Each path below is one point turned by a fixed rotation once a step. After each direction that follows a path, write how fast that rotation turns it, in degrees a step (0 if it stays still).
Each turn is a multiple of 5 degrees from 10 to 175, or 0.
Each row of a path follows its step; steps can be skipped.
Rotation 1:
step 7: [38.8 -10.4 17.2 -11.8 27.0 -5.1 5.7 -18.2 -13.0 1.1 13.8 -49.4 60.8 5.7 -19.4 6.6 -7.3 7.8 -41.6 -30.3 13.6 7.8 2.8 16.2 17.9 19.5 23.8 4.5 -1.6 -15.9 -47.8 -34.9 4.6 31.1 -9.6 -17.7 17.0 -12.9 -48.4 -37.2 10.4 34.7 11.6 6.8 -2.7 -38.1 22.3 -3.0 -31.1 -10.5 -31.6 4.3 -4.2 17.0 -29.1 9.0]
step 11: [6.4 -18.3 -9.9 -0.4 26.0 53.7 32.8 0.0 30.6 -41.7 26.0 -16.5 15.6 -21.7 -19.4 -8.1 -22.8 13.3 1.6 -17.1 -15.1 -26.9 37.7 -12.2 19.3 -22.2 12.1 58.2 26.4 -28.5 14.5 14.7 24.9 -12.1 10.7 -14.7 11.7 -43.4 6.9 -17.3 -27.5 12.5 24.3 -18.5 22.1 -8.2 -12.4 -11.4 23.8 -4.1 -5.5 -51.6 21.6 -19.6 -19.7 -10.2]
step 15: [3.8 -53.2 26.4 -5.2 -22.6 10.3 -3.5 -10.8 -28.5 -14.8 35.1 14.0 -45.0 10.8 44.1 3.9 3.6 -0.9 -8.4 -25.6 16.4 -16.7 5.8 2.4 7.2 10.9 22.3 -3.3 -5.6 -11.3 18.1 -19.2 -10.4 -14.7 -0.8 -0.1 -22.8 -16.8 -46.9 -19.4 29.7 29.4 3.9 -3.4 -7.8 -54.1 -25.5 -13.4 17.2 -23.6 -33.7 0.5 33.3 -59.0 7.7 30.1]
step 19: [14.0 -19.4 20.9 7.9 17.8 1.8 42.1 -22.1 7.3 -13.5 -28.7 -13.1 46.5 76.8 10.1 -39.9 -2.8 6.2 -4.0 -19.0 41.4 -24.7 17.2 -45.6 2.6 -27.5 -0.3 -4.5 5.9 10.7 6.7 5.8 -19.6 37.3 11.5 11.3 12.0 -18.5 -10.4 -4.6 15.1 21.0 -35.5 28.4 -6.0 11.1 -18.6 7.7 5.0 -11.9 -17.7 -37.1 43.9 7.3 3.1 -11.1]
step 20: [-7.5 11.7 7.9 25.2 32.9 -31.5 7.9 2.6 9.6 -27.1 -23.4 -28.0 16.3 39.8 -17.1 8.7 -18.9 -28.9 -35.4 1.3 18.6 -36.3 12.8 28.7 -6.8 38.5 19.4 -49.5 8.1 -22.1 13.5 16.9 -16.6 -10.0 -12.8 10.6 -10.1 -31.0 -44.7 -45.4 35.5 -10.5 -8.8 -1.2 -18.8 -1.6 23.6 -17.3 7.6 34.6 -15.6 -30.5 16.7 -21.6 27.7 -1.3]
step 23: [21.6 -27.4 -38.0 17.4 16.0 13.1 7.9 -3.0 -19.6 -0.4 -2.3 37.3 -5.7 2.4 -5.9 21.2 -0.4 14.0 25.9 -13.7 12.7 2.2 -7.2 17.3 40.9 8.2 34.7 39.1 8.4 -9.1 -2.0 -37.8 -12.1 12.9 -0.3 31.2 61.3 -61.1 -39.7 -7.4 -13.5 -9.7 21.6 35.1 3.3 -17.9 -19.7 -8.3 -44.4 22.2 -9.6 -22.6 12.7 20.1 25.7 8.2]
step 27: [2.7 -6.9 0.1 1.1 32.7 34.4 -40.6 -6.7 -31.9 19.7 9.0 -20.6 -15.1 18.0 -1.7 13.0 -5.0 -14.9 20.1 -42.4 -12.0 14.1 23.0 -20.5 28.1 -39.3 -16.4 -17.4 26.6 -21.2 -14.3 -47.4 -10.8 27.2 5.4 -10.2 -20.7 -33.4 -19.3 -31.3 14.3 -11.9 15.5 -22.6 32.2 35.9 -11.3 46.2 15.0 -26.3 -7.2 -36.2 22.7 -36.7 -10.4 -3.9]
step 28: [-22.3 22.0 -21.4 -26.7 -11.2 2.9 10.5 -19.0 -11.5 35.1 31.4 19.6 -12.5 -30.7 16.0 3.3 -22.6 -0.3 -18.1 -22.1 9.8 -31.6 34.0 -1.5 9.4 -0.9 15.7 42.0 31.0 -0.9 -21.5 -9.0 7.0 20.2 -8.2 13.0 -7.8 -47.2 -27.7 -72.1 18.5 -6.2 5.7 -16.4 -34.6 -0.2 8.5 -25.7 29.0 -2.6 41.9 -22.2 32.3 -28.9 -7.0 -14.7]
Speeds:
[-7.8 4.3 -5.2 3.5 -4.7 -2.7 8.1 4.9 -5.5 0.6 -6.1 9.4 -1.4 8.6 3.4 10.0 4.1 8.4 15.5 1.7 9.4 16.3 5.9 -3.2 7.9 -14.3 -0.6 -7.1 -2.7 -7.6 8.4 -10.1 -5.7 -0.4 -7.3 0.4 -3.9 -0.6 -7.6 4.1 -4.3 -5.3 4.3 11.8 1.0 6.9 -8.4 12.0 7.5 -0.2 -6.4 -1.0 -6.9 6.0 2.8 -0.4] => 170
[-0.7 -5.9 -4.2 -8.5 -3.4 -0.2 -4.4 6.1 -10.9 -8.0 6.0 2.8 -1.5 -1.9 -2.5 11.3 0.8 -4.0 0.7 7.1 -10.2 -13.0 16.8 -6.4 6.5 1.9 7.6 -14.7 1.3 4.0 3.8 -7.6 6.8 10.4 6.3 6.1 -9.8 -4.9 5.2 5.4 6.5 -0.2 -4.9 6.4 -2.4 0.3 6.8 9.5 1.5 7.9 6.3 8.7 1.9 -12.7 -2.5 7.3] => 60
[4.8 8.1 4.9 9.8 -3.2 -2.5 10.0 -2.3 -10.1 4.8 -6.8 6.5 -6.9 7.9 -13.3 -2.9 6.8 3.1 0.9 -2.6 9.9 -6.7 5.4 7.7 -9.3 -9.5 -12.0 5.4 1.6 -5.5 4.6 1.6 6.7 2.6 6.8 -0.4 -2.2 5.0 4.8 6.1 3.6 -7.6 -1.9 -3.9 6.0 -19.3 11.2 1.4 -2.5 6.8 -5.6 4.8 11.5 -4.8 6.3 6.0] => 20
[-9.6 1.2 -7.7 5.3 8.2 -3.8 3.0 -5.1 14.2 -2.0 0.3 -6.7 11.8 -1.2 3.5 11.7 -5.6 -8.4 7.0 5.0 -2.1 -4.8 2.5 3.3 -6.4 -2.0 -7.7 3.2 7.5 0.4 -0.5 -8.2 8.6 -4.1 -5.2 -5.3 -3.5 11.4 -8.5 5.7 2.1 17.8 5.4 -4.0 11.5 -1.4 8.9 -0.4 1.9 0.9 -4.1 11.8 -9.4 1.7 2.9 13.1] => 80
[-7.0 -9.9 -9.5 0.9 1.2 6.4 0.8 20.5 -6.8 -0.8 -11.0 -0.5 -3.0 -11.3 1.0 -1.6 15.2 -7.5 0.4 -2.6 -8.6 10.1 -2.4 3.7 -13.8 7.1 4.5 7.9 -4.8 3.7 2.3 -8.6 -11.0 -2.1 -0.2 -1.0 6.1 -0.8 -3.7 3.9 -6.0 7.7 -4.1 -5.1 6.6 -7.8 -8.4 4.3 1.5 2.8 -0.2 7.9 10.9 -5.3 3.1 0.0] => 35
[10.9 -5.9 -1.0 10.2 -8.0 17.4 2.7 6.7 -9.9 -14.7 1.2 0.4 4.6 -0.2 2.8 5.2 9.8 -11.7 -6.5 -9.5 -5.6 4.4 -5.3 -1.8 5.5 -9.2 -1.1 -7.8 7.5 -7.5 -0.5 0.2 5.9 -8.4 -4.2 -1.7 -6.3 11.5 0.4 -1.8 -1.3 -1.2 3.5 -1.3 -3.2 3.7 11.5 -15.9 6.8 1.0 2.6 -4.7 -3.7 1.6 7.6 -5.8] => 70
[-13.2 8.6 11.6 1.8 2.8 -4.9 2.4 1.2 -17.9 1.6 -1.9 -14.7 -7.4 4.3 10.0 -4.7 2.1 2.2 -6.7 2.7 -4.8 -4.0 -8.0 6.7 1.5 0.2 10.9 0.9 1.0 -10.0 -4.7 -11.4 -5.7 -1.4 15.0 -3.4 4.3 2.9 -6.1 -12.5 8.2 3.1 5.3 1.4 -6.9 1.8 9.5 4.7 0.4 1.1 -5.6 4.4 -10.8 -0.3 3.7 1.3] => 140
Rotation 2:
step 0: [-1.4 1.7 -4.4 -49.6 -45.5 -28.8 28.5 -21.1 -16.1 13.9 17.3 15.2 -37.1 -17.4 14.2 11.9 -4.9 30.2 30.1 3.3 23.5 26.7 -1.3 -6.5 52.9 -18.0 -20.3 -68.7 -17.6 -8.5 10.4 15.3 -8.7 19.9 29.2 -14.5 -7.8 0.6 10.9 -8.3 1.5 7.8 25.7 16.2 -20.6 -10.4 21.3 -15.2 9.0 30.5 13.5 -5.3 22.4 34.8 -20.8 27.2]
step 4: [-3.8 -8.2 -14.9 21.6 -23.1 -18.2 -3.1 37.7 -8.3 -21.3 -25.7 7.4 -45.3 -4.5 1.9 1.6 29.6 9.0 6.3 3.8 -62.9 -20.2 29.7 -21.2 24.2 9.3 -41.7 39.2 0.8 -46.4 10.8 -9.1 6.8 -1.5 -6.0 -28.0 34.9 -38.1 -30.3 6.5 -25.3 14.3 16.0 -3.6 17.9 39.3 1.5 14.0 6.6 3.9 -18.0 -10.9 50.9 -11.2 -15.1 -5.2]
step 10: [-27.2 11.8 -35.9 -4.5 -5.7 17.1 -16.8 27.0 30.0 -0.5 -27.4 -54.7 -4.0 -13.7 2.6 17.7 18.2 -20.9 24.7 -19.5 18.8 -8.1 16.1 4.3 12.9 -8.3 22.4 -4.8 3.2 6.0 -17.8 -11.3 21.4 -8.5 -27.6 -8.8 -7.7 16.3 -45.5 10.3 4.7 43.2 42.3 24.9 -33.0 -9.4 -14.6 45.7 2.9 44.2 -5.3 -28.5 9.5 23.4 39.1 33.0]
step 13: [13.2 -13.0 12.8 -10.0 -8.0 22.0 22.0 0.1 3.9 23.2 -18.6 3.4 -10.4 -24.9 -8.2 -5.6 -5.4 -43.0 -33.1 -16.5 -21.3 -11.9 29.3 18.6 -17.2 -15.3 18.3 -38.6 1.3 31.2 10.4 -6.2 27.2 26.6 -17.0 6.9 -43.6 32.4 -32.5 -4.2 1.2 -29.7 21.1 2.9 55.3 33.3 -8.9 20.7 14.6 52.4 3.4 -29.8 1.8 30.5 -18.3 35.6]
step 22: [13.6 -11.1 9.9 -6.5 -28.0 40.6 -3.5 37.6 8.8 14.6 -38.5 22.5 6.8 -17.8 5.1 15.8 31.5 60.5 -5.4 -5.9 -15.8 9.6 9.6 -4.0 0.8 42.7 -23.8 15.7 -6.5 25.6 -3.1 19.2 -10.5 -30.6 -21.8 -29.1 21.2 -38.0 -11.4 -24.9 8.1 21.9 3.7 53.5 25.7 -11.9 -33.4 7.3 46.9 -10.5 7.5 24.5 -11.4 4.1 -16.8 -9.4]
step 24: [14.0 -35.0 -3.1 15.9 2.6 16.7 27.2 11.4 10.4 -25.2 -9.1 0.1 -9.6 -19.9 10.2 29.9 -8.9 17.5 -34.1 26.3 13.0 28.4 16.6 -2.6 -32.3 -9.8 44.0 -17.4 11.2 30.2 8.7 42.5 10.0 45.2 -9.6 -11.4 -24.2 -21.2 -28.2 -18.9 25.1 28.1 -15.8 38.2 37.7 -12.1 -23.9 37.4 11.6 26.0 -21.3 -13.3 -19.0 -32.7 -8.7 33.7]
step 29: [-13.2 0.0 11.8 9.6 0.4 39.7 42.1 -11.3 -20.1 9.7 -20.5 -20.3 -20.4 -28.6 -38.7 -2.6 6.8 13.5 -20.5 9.7 -30.1 56.4 14.1 -15.9 1.2 7.8 43.3 3.1 -11.7 -15.9 -23.7 26.0 39.9 34.9 -5.6 -27.6 -14.4 36.1 -8.5 17.2 20.9 -9.2 22.6 -1.0 45.9 2.3 -1.6 3.1 33.9 36.6 -10.6 -28.3 -3.4 -26.4 -5.4 35.1]
step 31: [-24.0 2.8 -10.8 -24.0 7.8 -29.4 39.4 14.8 20.6 -13.9 -34.4 -4.2 -22.1 -4.3 8.3 4.8 18.5 10.9 4.3 11.5 -26.1 41.6 18.2 -12.5 -7.0 25.9 43.8 -53.1 8.4 14.3 -35.7 -52.8 53.1 -13.0 7.8 21.0 7.1 16.5 -28.9 -3.9 5.8 14.8 -7.5 -26.5 -21.3 25.8 5.4 14.5 17.0 29.9 30.2 -28.5 23.6 8.3 -5.9 -5.9]
Speeds:
[9.4 2.1 3.9 5.3 -9.9 0.7 -0.8 -3.0 9.5 0.6 -13.7 -5.6 -9.9 2.1 -5.5 -7.9 -0.6 -5.3 6.6 6.5 12.9 1.9 -1.6 -12.0 7.6 -13.3 0.5 2.2 -10.0 6.8 -5.8 -3.1 -6.1 3.5 -8.7 6.3 -2.0 -1.2 -9.5 -8.5 -9.2 4.1 -7.1 -7.4 -4.0 -3.1 3.6 -4.7 10.2 8.1 -0.7 12.2 0.2 -7.9 2.8 9.9] => 100
[-1.7 -23.9 1.0 -4.8 -3.7 -2.5 1.6 3.0 -0.9 2.1 -10.7 4.0 0.5 9.9 -9.4 8.2 -3.5 2.7 3.1 -8.8 -8.0 2.1 -13.1 1.1 -4.9 4.5 11.5 11.1 -2.9 -8.2 2.0 -7.9 4.2 -0.9 -10.9 -3.8 -3.9 14.6 -4.3 -3.5 4.2 4.6 -6.3 10.4 1.3 5.8 6.5 4.9 4.8 1.9 7.5 4.7 -8.3 1.2 2.4 1.9] => 155
[-5.8 0.5 1.7 15.5 3.2 1.9 -0.7 9.3 0.4 -8.1 -6.1 -4.6 -7.1 0.1 2.1 1.1 -0.2 11.7 3.7 -10.6 -1.8 -4.2 -4.3 -13.3 -1.0 4.3 3.2 4.0 -11.0 2.9 12.8 1.4 -3.5 -11.1 6.2 -10.5 -1.6 -0.4 -6.9 -12.3 -2.1 -7.3 1.9 -0.6 9.4 -5.9 -6.4 -7.7 -13.3 -9.6 -10.7 8.0 3.7 4.8 6.4 -4.4] => 140
[6.8 2.6 -7.3 -4.4 6.3 -0.1 5.8 -2.2 3.2 6.7 5.0 -1.4 -9.8 7.7 0.9 -8.1 -6.0 20.6 -1.1 17.5 -8.2 11.8 -1.9 -5.9 -6.8 1.1 5.4 6.5 -4.7 7.9 -10.6 2.3 6.8 -5.7 14.1 5.5 3.2 5.1 7.1 -0.1 -3.6 0.2 -0.8 10.3 0.4 2.4 -0.5 3.6 -5.2 -8.0 3.5 4.4 2.1 -5.1 -1.9 12.7] => 10
[1.3 3.4 11.3 -3.9 -0.5 -5.5 -9.0 -6.9 0.8 -5.6 -8.6 9.3 4.5 -2.8 -3.0 4.2 -17.1 0.1 -7.5 2.7 -8.5 0.0 7.8 2.8 0.5 -1.7 3.1 12.7 -0.2 1.2 2.1 6.4 -6.5 -0.3 -9.3 -8.0 15.5 -3.7 -11.7 6.3 1.3 3.9 8.3 0.6 -10.2 -4.2 -12.2 -6.0 -2.0 -12.8 8.9 2.3 8.6 -3.3 -2.4 7.5] => 140
[4.4 -2.7 -9.3 -8.0 0.5 9.4 2.3 8.9 4.3 -8.3 1.2 -8.8 -3.9 6.5 0.5 -2.5 -5.7 -15.5 -8.6 11.0 7.8 1.2 2.7 2.4 -12.8 -5.7 0.1 4.8 -10.5 -6.6 4.5 6.7 -7.3 0.3 -2.2 -10.5 -2.5 0.4 -6.1 15.3 -11.4 2.0 9.4 9.7 11.3 4.6 -3.5 2.9 -7.8 8.4 -4.4 -1.6 -5.3 3.4 3.1 -1.3] => 130
Rotation 3:
step 2: [43.4 27.5 -0.2 -10.1 -24.3 -3.4 -19.0 -21.8 5.7 20.5 -33.7 -4.5 -0.8 43.1 31.2 -38.1 -28.9 37.9 -7.9 35.7 37.0 -16.3 0.0 -25.7 -5.6 -0.3 25.0 2.8 -10.7 -5.9 39.1 -35.6 20.0 -1.4 9.0 -6.6 24.3 -55.7 10.9 -8.7 -4.2 -50.3 48.3 42.3 5.9 13.6 36.6 13.2 12.2 -37.3 1.9 -9.0 42.8 -30.9 -13.1 -59.4]
step 3: [43.3 -6.9 68.6 0.1 9.9 -7.6 18.4 -29.6 26.9 -13.4 -17.1 8.1 14.3 7.4 -2.6 30.2 -6.0 -5.5 18.7 72.4 41.7 -9.0 -19.3 -64.3 4.6 -23.4 -21.7 9.0 -9.2 21.1 -10.6 3.8 15.5 -30.3 -17.1 -24.7 -9.7 27.0 24.8 46.2 -11.6 4.5 10.7 -12.1 -26.3 -26.8 20.5 -46.7 42.6 -3.4 9.1 -1.2 10.2 -57.5 -32.6 29.6]
step 9: [41.6 -10.2 -27.8 -37.4 31.1 41.1 23.9 -24.7 -11.6 -39.5 -31.5 -13.3 16.2 -22.4 30.5 54.7 -21.3 -2.5 29.7 13.3 27.2 -8.1 -14.9 -17.3 -12.1 -6.4 6.8 -38.2 56.0 8.4 -19.2 6.7 -14.0 -1.8 -39.9 -41.0 -20.1 8.7 20.0 21.1 11.9 -33.2 28.0 -46.9 10.0 19.8 27.9 3.0 30.8 -27.9 -5.3 17.6 11.4 -4.4 -41.4 -57.2]
step 15: [34.1 -5.1 26.5 -6.6 23.8 -19.5 -28.2 31.5 -1.7 4.6 -27.3 30.4 4.5 9.3 11.6 35.2 -0.2 -4.2 7.8 16.6 40.1 39.5 -16.2 17.1 -22.5 -30.1 9.7 -34.8 11.4 -40.7 -8.8 26.3 -2.5 -1.1 0.4 -1.1 -13.9 18.8 4.3 -2.1 28.0 -24.5 13.8 -8.6 -22.3 1.4 -12.7 35.7 -19.5 -66.3 -14.4 -4.6 6.9 -98.4 -70.2 -4.9]
step 17: [29.7 -32.2 32.3 8.0 23.6 -7.9 -8.0 -30.0 -4.4 38.4 -21.1 24.3 19.7 2.4 -13.6 -4.3 -3.0 52.3 9.9 45.5 10.8 -32.2 -53.8 -4.3 -25.4 33.0 -4.2 -11.5 -42.2 7.1 -66.1 -55.1 -21.7 -23.8 -2.4 9.8 11.8 -1.1 25.5 3.4 21.5 29.7 28.7 -38.5 17.7 7.6 -0.2 -17.0 53.1 -26.2 -24.4 -34.5 26.8 -27.3 3.5 17.9]
step 24: [26.4 -15.7 -12.2 5.5 -4.6 -21.2 18.9 -0.8 19.2 -24.3 6.9 33.1 39.8 -47.9 22.5 34.3 16.6 -11.5 -38.1 41.0 20.1 -41.6 18.4 -35.3 29.9 9.2 -12.9 -47.1 -22.1 -5.4 -5.8 10.6 -1.2 34.2 -43.5 37.8 14.1 -3.4 44.2 -70.4 7.1 7.6 -11.7 -3.9 29.5 3.9 56.9 -49.8 11.7 7.8 -26.7 -21.2 4.8 -15.0 -26.6 6.9]
step 25: [39.7 -12.6 -15.2 -43.9 8.1 10.7 16.7 -19.9 7.2 12.8 35.1 13.4 -16.9 12.2 34.2 -18.0 -3.4 -29.8 17.5 31.8 -14.2 -6.6 3.6 2.0 -43.2 -4.1 -47.1 -38.7 -26.2 -21.7 26.8 3.0 36.1 25.1 24.2 35.7 -72.0 -10.1 50.0 -20.4 -27.5 16.7 -4.1 -2.5 7.9 44.7 -0.4 0.5 59.4 -17.2 -2.1 9.1 35.5 8.8 55.6 -4.3]
step 26: [4.4 20.5 3.8 -22.7 46.3 26.6 4.2 -49.3 -31.3 -19.3 -18.3 15.7 -21.4 5.7 2.5 -19.2 -20.1 -37.3 30.9 11.8 27.1 -13.2 1.1 -26.6 -1.2 -47.5 -20.2 -59.3 -11.3 -75.9 -43.1 21.4 -16.6 23.3 -21.0 8.1 -16.6 -10.6 4.9 20.4 31.1 30.0 -37.2 34.9 30.1 -40.4 -17.6 -7.8 1.2 31.9 -28.0 -6.9 11.7 6.0 -29.4 -26.6]
Speeds:
[5.4 3.9 -2.2 -3.0 6.4 -1.5 -11.1 13.7 3.9 -11.5 -3.4 -1.4 4.9 4.4 -8.1 14.8 5.2 -3.0 4.9 -3.4 -3.9 -13.7 -1.6 11.5 8.9 0.2 12.8 1.2 6.8 -1.0 8.1 -4.5 7.0 -1.4 -3.5 -3.6 -2.2 8.8 1.7 -7.9 3.5 5.0 -2.4 11.4 0.5 -2.5 -9.2 -0.1 -7.6 -8.5 4.0 -8.3 1.3 -3.3 11.7 12.3] => 45
[-3.8 0.5 -5.1 -0.4 18.0 8.3 -8.1 -7.3 -3.4 3.0 -10.4 -0.5 -9.2 18.7 -2.7 6.9 -7.8 3.7 -8.7 12.2 -13.1 -8.6 3.0 -5.5 -9.9 4.1 -4.4 1.5 -5.7 0.7 -3.0 7.2 2.7 -4.8 3.6 -5.9 6.5 6.0 -8.7 -0.5 4.6 1.7 4.6 2.9 -3.4 -5.1 -3.7 -8.1 7.7 -3.3 -7.2 12.8 -0.3 3.1 4.0 0.8] => 125
[16.0 7.0 -8.1 6.3 -2.3 0.5 3.6 -1.3 -15.2 10.8 -7.1 -3.6 0.9 -9.0 -3.0 -4.0 -2.0 13.6 -1.0 -7.0 -5.9 3.4 4.7 3.2 -10.8 4.0 1.7 -10.6 -10.5 -6.3 3.9 -9.5 1.2 -4.1 6.5 -14.7 0.1 0.0 3.2 -7.5 -3.0 8.3 2.4 1.2 2.4 3.4 -3.6 14.3 -3.2 -7.6 -8.7 -1.5 0.6 -10.3 -1.5 2.7] => 170
[-5.0 7.5 -1.9 -6.7 0.4 -15.4 4.0 1.6 7.0 -5.9 -0.2 -16.6 6.0 -1.2 -3.9 -12.8 -7.5 -1.2 -7.3 14.2 -12.7 -2.5 -6.1 2.7 10.9 10.0 -3.2 7.4 -3.9 -0.4 3.0 1.1 -0.8 6.2 2.7 -10.1 -2.4 -8.6 8.3 -3.8 12.3 -6.0 1.1 -6.1 -0.5 6.2 3.6 -1.7 -2.6 5.7 -13.0 -5.2 -1.1 -7.4 4.0 0.9] => 65
[-8.2 -1.8 3.8 -4.7 1.6 6.9 -0.4 2.1 -7.2 7.2 -4.9 5.7 12.0 -1.1 -5.8 10.9 3.7 11.1 4.9 8.7 5.2 9.2 -0.4 -6.1 -0.8 14.4 4.5 4.7 -1.6 5.3 6.5 -5.1 -7.6 9.0 -13.1 -4.3 -11.0 2.2 -7.9 2.1 -13.5 -1.3 5.3 -1.8 -3.5 5.6 10.9 -15.1 -2.9 -3.0 -7.3 -6.6 1.3 -8.6 4.7 0.8] => 55
[-5.7 -0.3 3.5 -2.8 -1.1 5.4 -5.4 -0.6 -2.3 7.2 -0.5 -4.8 10.2 2.5 -3.6 -0.6 -2.5 -3.1 14.2 -6.8 6.5 -12.8 -8.5 2.5 -9.0 5.9 -9.3 -5.4 10.9 10.1 -8.6 -0.5 1.8 -5.4 5.0 -16.7 -3.1 -4.7 7.7 13.7 -0.1 11.1 -0.6 -0.3 9.2 -7.0 -4.5 -2.7 -1.1 17.8 -6.3 -3.8 3.5 4.0 0.6 0.9] => 80
[-10.9 2.8 -6.0 12.0 3.9 -0.5 10.3 -5.8 16.2 -5.2 -3.8 12.6 0.0 -8.0 18.6 4.6 -8.8 6.7 -7.8 -0.7 1.5 -4.1 -2.6 0.5 12.3 -1.9 0.9 4.1 -3.4 -2.0 -3.0 0.0 3.3 -5.6 4.2 -13.8 -10.4 4.2 -0.7 -0.8 -16.1 4.9 5.7 -1.2 6.7 -1.5 -4.2 1.4 4.2 5.6 3.8 1.4 -1.5 -4.2 4.2 8.1] => 135
